128 stands for zero in the data rows.
Some points:
{122,  93, 114, 114, 154, 125, 119, 204, 114, 142, 185,  98, 141,  95, 127, 172, 255, 101, 102, 206, 191, 125, 117, 113}
{145, 104, 132, 143, 103, 191,  95, 132, 114,  85, 175,  89, 119,  99,  94,  82,  92, 126, 161,  95,  86, 106, 164, 158}
{159,  97, 100, 170, 177, 106, 121,  85,  95, 128, 150,  96, 136, 115, 127, 207, 135, 186, 145, 189, 167, 163, 105, 123}
{139, 111, 111, 189, 163, 110, 121, 100, 107, 101, 128,  99, 119, 150, 152, 160, 111, 152, 108, 110,  91, 139, 114, 167}
{120, 212, 121, 124, 105, 113, 108, 128, 137, 114, 111, 101, 151, 197, 133,  86,  86,  91, 127, 115, 100, 118, 135, 104}
{102, 204, 110,  96, 124,  76, 124,  85, 146, 156, 105, 145,  99, 211, 174, 132, 121, 147, 162, 131, 105, 118, 121, 103}
{121, 182, 111,  97, 120, 145, 152, 105,  90, 109, 158,  84, 122, 169, 127, 100,  92, 126, 184, 101, 100, 164, 120, 131}
{146, 118, 107, 171, 166,  95, 109, 113, 108,  93, 119, 107, 133,  84, 170, 177,  99, 129, 106, 125, 103, 153, 139, 114}
{106,  88, 161, 145, 113, 141, 166, 184, 237,  72, 106, 199, 147,  89, 148, 100,  73,  72,  81, 104,  85, 141, 158,  88}
{ 94, 188,  97,  67, 109, 123, 149,  58,  95, 154, 134, 128,  89, 235, 100, 119, 121, 155, 157, 129, 106, 136,  87, 127}
{137,  98, 133, 155, 192, 123, 104, 123, 110,  96, 130,  83, 118,  99,  94, 121, 121, 106, 164,  89, 213, 105, 109, 189}
{109, 223, 114, 110, 108, 102, 123, 106, 136, 129, 105, 124, 141, 190, 147, 113, 106, 130, 134, 128, 102, 135, 145, 108}
{180, 163, 135, 123,  91, 127, 103, 170, 115, 145,  94, 230, 171,  92,  78, 122, 152, 123, 126, 172, 159, 132, 167, 145}
{131, 136, 150, 178, 153, 101,  88, 141, 131,  69,  80, 118, 154, 135, 163, 155,  81, 100,  77, 113, 145,  84, 144,  86}
{114, 106, 158, 103, 128, 108, 130, 106, 161, 158,  86, 255, 116,  85, 171, 130, 140, 163, 129, 162, 153, 125, 141,  67}
{129, 118, 124, 108, 113, 105, 119, 122, 120, 137, 115, 197, 188,  89, 124, 146, 134, 109, 103, 201, 155, 145, 128, 102}
{122, 108, 119, 154, 120, 132, 111, 110, 148, 126, 126, 110, 107, 104, 130, 109, 100, 175, 158, 116,  96, 111, 155, 136}
{109, 118, 195,  71, 100, 245, 143, 155, 194, 132, 208, 134, 105, 128,  37, 105, 105, 109, 136,  96, 122, 136,  97, 202}
{130, 108, 175, 118, 100, 207, 109, 164, 193,  87, 163, 125, 120, 114,  76,  82,  81,  58, 113,  82,  95, 113, 125, 179}
{ 94,  95, 113, 102, 142,  77, 142, 130, 118, 172, 124, 171, 149,  84, 171, 161, 242, 134,  94, 129, 178, 180, 144,  75}
{109, 149, 118, 102, 133, 161, 138, 114, 109,  98, 142, 104, 114, 158, 138, 107, 110, 109, 149, 113, 100, 111, 121, 112}
{106, 101, 209,  94, 134, 219, 151, 178, 186, 121, 163, 174, 100, 107, 107, 119, 119, 128, 129, 113, 141, 123, 120, 137}
{140, 111,  95, 116, 105, 114, 213, 140, 109, 163, 116,  85, 157, 155, 127, 125, 159, 105, 115, 171, 110, 119, 113, 119}
{136, 132, 123, 137, 109, 103, 194, 135, 127, 225,  91, 102, 125, 192, 164, 117, 159,  88,  89, 110, 122,  91, 124,  96}
{150, 135, 100, 206, 189, 102, 120, 125,  96, 100, 101,  99, 142, 119, 137, 207,  97, 171, 109, 114,  99, 148, 143, 119}
{138,  92, 118, 112, 114, 111, 123, 105, 110, 216, 109,  94, 102, 111, 129, 118, 206, 103, 109, 126, 205, 113, 112, 111}
{ 97, 107,  97,  78, 114, 102, 139, 174,  97, 171, 182, 187, 153, 105, 102, 139, 211, 147, 131, 170, 191, 171, 120, 133}
{122,  98, 146, 152, 113, 137, 119, 108, 109,  96, 110, 100, 113, 101, 120, 106,  96, 170, 120, 131, 102, 121, 136, 141}
{135, 118, 123, 124, 109, 118, 111, 111, 128, 136, 107,  99, 101, 113, 128, 103,  98, 168, 184, 104,  83, 109, 112, 173}
{197, 126, 134, 181, 135, 118,  94, 128,  99, 108, 116,  98, 107, 113, 145, 120, 119, 160, 137,  93, 135, 105, 124, 181}
These points spread out most along one direction. Where along it does each point below lie, from 0 to 99? 50 is the average, and the first point above lies past it.
{159,  97, 100, 170, 177, 106, 121,  85,  95, 128, 150,  96, 136, 115, 127, 207, 135, 186, 145, 189, 167, 163, 105, 123} 67
{114, 106, 158, 103, 128, 108, 130, 106, 161, 158,  86, 255, 116,  85, 171, 130, 140, 163, 129, 162, 153, 125, 141,  67} 68
{131, 136, 150, 178, 153, 101,  88, 141, 131,  69,  80, 118, 154, 135, 163, 155,  81, 100,  77, 113, 145,  84, 144,  86} 49
{106,  88, 161, 145, 113, 141, 166, 184, 237,  72, 106, 199, 147,  89, 148, 100,  73,  72,  81, 104,  85, 141, 158,  88} 38
{106, 101, 209,  94, 134, 219, 151, 178, 186, 121, 163, 174, 100, 107, 107, 119, 119, 128, 129, 113, 141, 123, 120, 137} 37
{109, 149, 118, 102, 133, 161, 138, 114, 109,  98, 142, 104, 114, 158, 138, 107, 110, 109, 149, 113, 100, 111, 121, 112} 39
{135, 118, 123, 124, 109, 118, 111, 111, 128, 136, 107,  99, 101, 113, 128, 103,  98, 168, 184, 104,  83, 109, 112, 173} 38
{137,  98, 133, 155, 192, 123, 104, 123, 110,  96, 130,  83, 118,  99,  94, 121, 121, 106, 164,  89, 213, 105, 109, 189} 45
{122, 108, 119, 154, 120, 132, 111, 110, 148, 126, 126, 110, 107, 104, 130, 109, 100, 175, 158, 116,  96, 111, 155, 136} 41
{138,  92, 118, 112, 114, 111, 123, 105, 110, 216, 109,  94, 102, 111, 129, 118, 206, 103, 109, 126, 205, 113, 112, 111} 70
{109, 223, 114, 110, 108, 102, 123, 106, 136, 129, 105, 124, 141, 190, 147, 113, 106, 130, 134, 128, 102, 135, 145, 108} 46
{ 97, 107,  97,  78, 114, 102, 139, 174,  97, 171, 182, 187, 153, 105, 102, 139, 211, 147, 131, 170, 191, 171, 120, 133} 75
{136, 132, 123, 137, 109, 103, 194, 135, 127, 225,  91, 102, 125, 192, 164, 117, 159,  88,  89, 110, 122,  91, 124,  96} 60
{130, 108, 175, 118, 100, 207, 109, 164, 193,  87, 163, 125, 120, 114,  76,  82,  81,  58, 113,  82,  95, 113, 125, 179} 19
{197, 126, 134, 181, 135, 118,  94, 128,  99, 108, 116,  98, 107, 113, 145, 120, 119, 160, 137,  93, 135, 105, 124, 181} 43
{ 94, 188,  97,  67, 109, 123, 149,  58,  95, 154, 134, 128,  89, 235, 100, 119, 121, 155, 157, 129, 106, 136,  87, 127} 46
{145, 104, 132, 143, 103, 191,  95, 132, 114,  85, 175,  89, 119,  99,  94,  82,  92, 126, 161,  95,  86, 106, 164, 158} 26
{121, 182, 111,  97, 120, 145, 152, 105,  90, 109, 158,  84, 122, 169, 127, 100,  92, 126, 184, 101, 100, 164, 120, 131} 36
{150, 135, 100, 206, 189, 102, 120, 125,  96, 100, 101,  99, 142, 119, 137, 207,  97, 171, 109, 114,  99, 148, 143, 119} 54
{102, 204, 110,  96, 124,  76, 124,  85, 146, 156, 105, 145,  99, 211, 174, 132, 121, 147, 162, 131, 105, 118, 121, 103} 53
{122,  98, 146, 152, 113, 137, 119, 108, 109,  96, 110, 100, 113, 101, 120, 106,  96, 170, 120, 131, 102, 121, 136, 141} 41
{129, 118, 124, 108, 113, 105, 119, 122, 120, 137, 115, 197, 188,  89, 124, 146, 134, 109, 103, 201, 155, 145, 128, 102} 68
{180, 163, 135, 123,  91, 127, 103, 170, 115, 145,  94, 230, 171,  92,  78, 122, 152, 123, 126, 172, 159, 132, 167, 145} 60
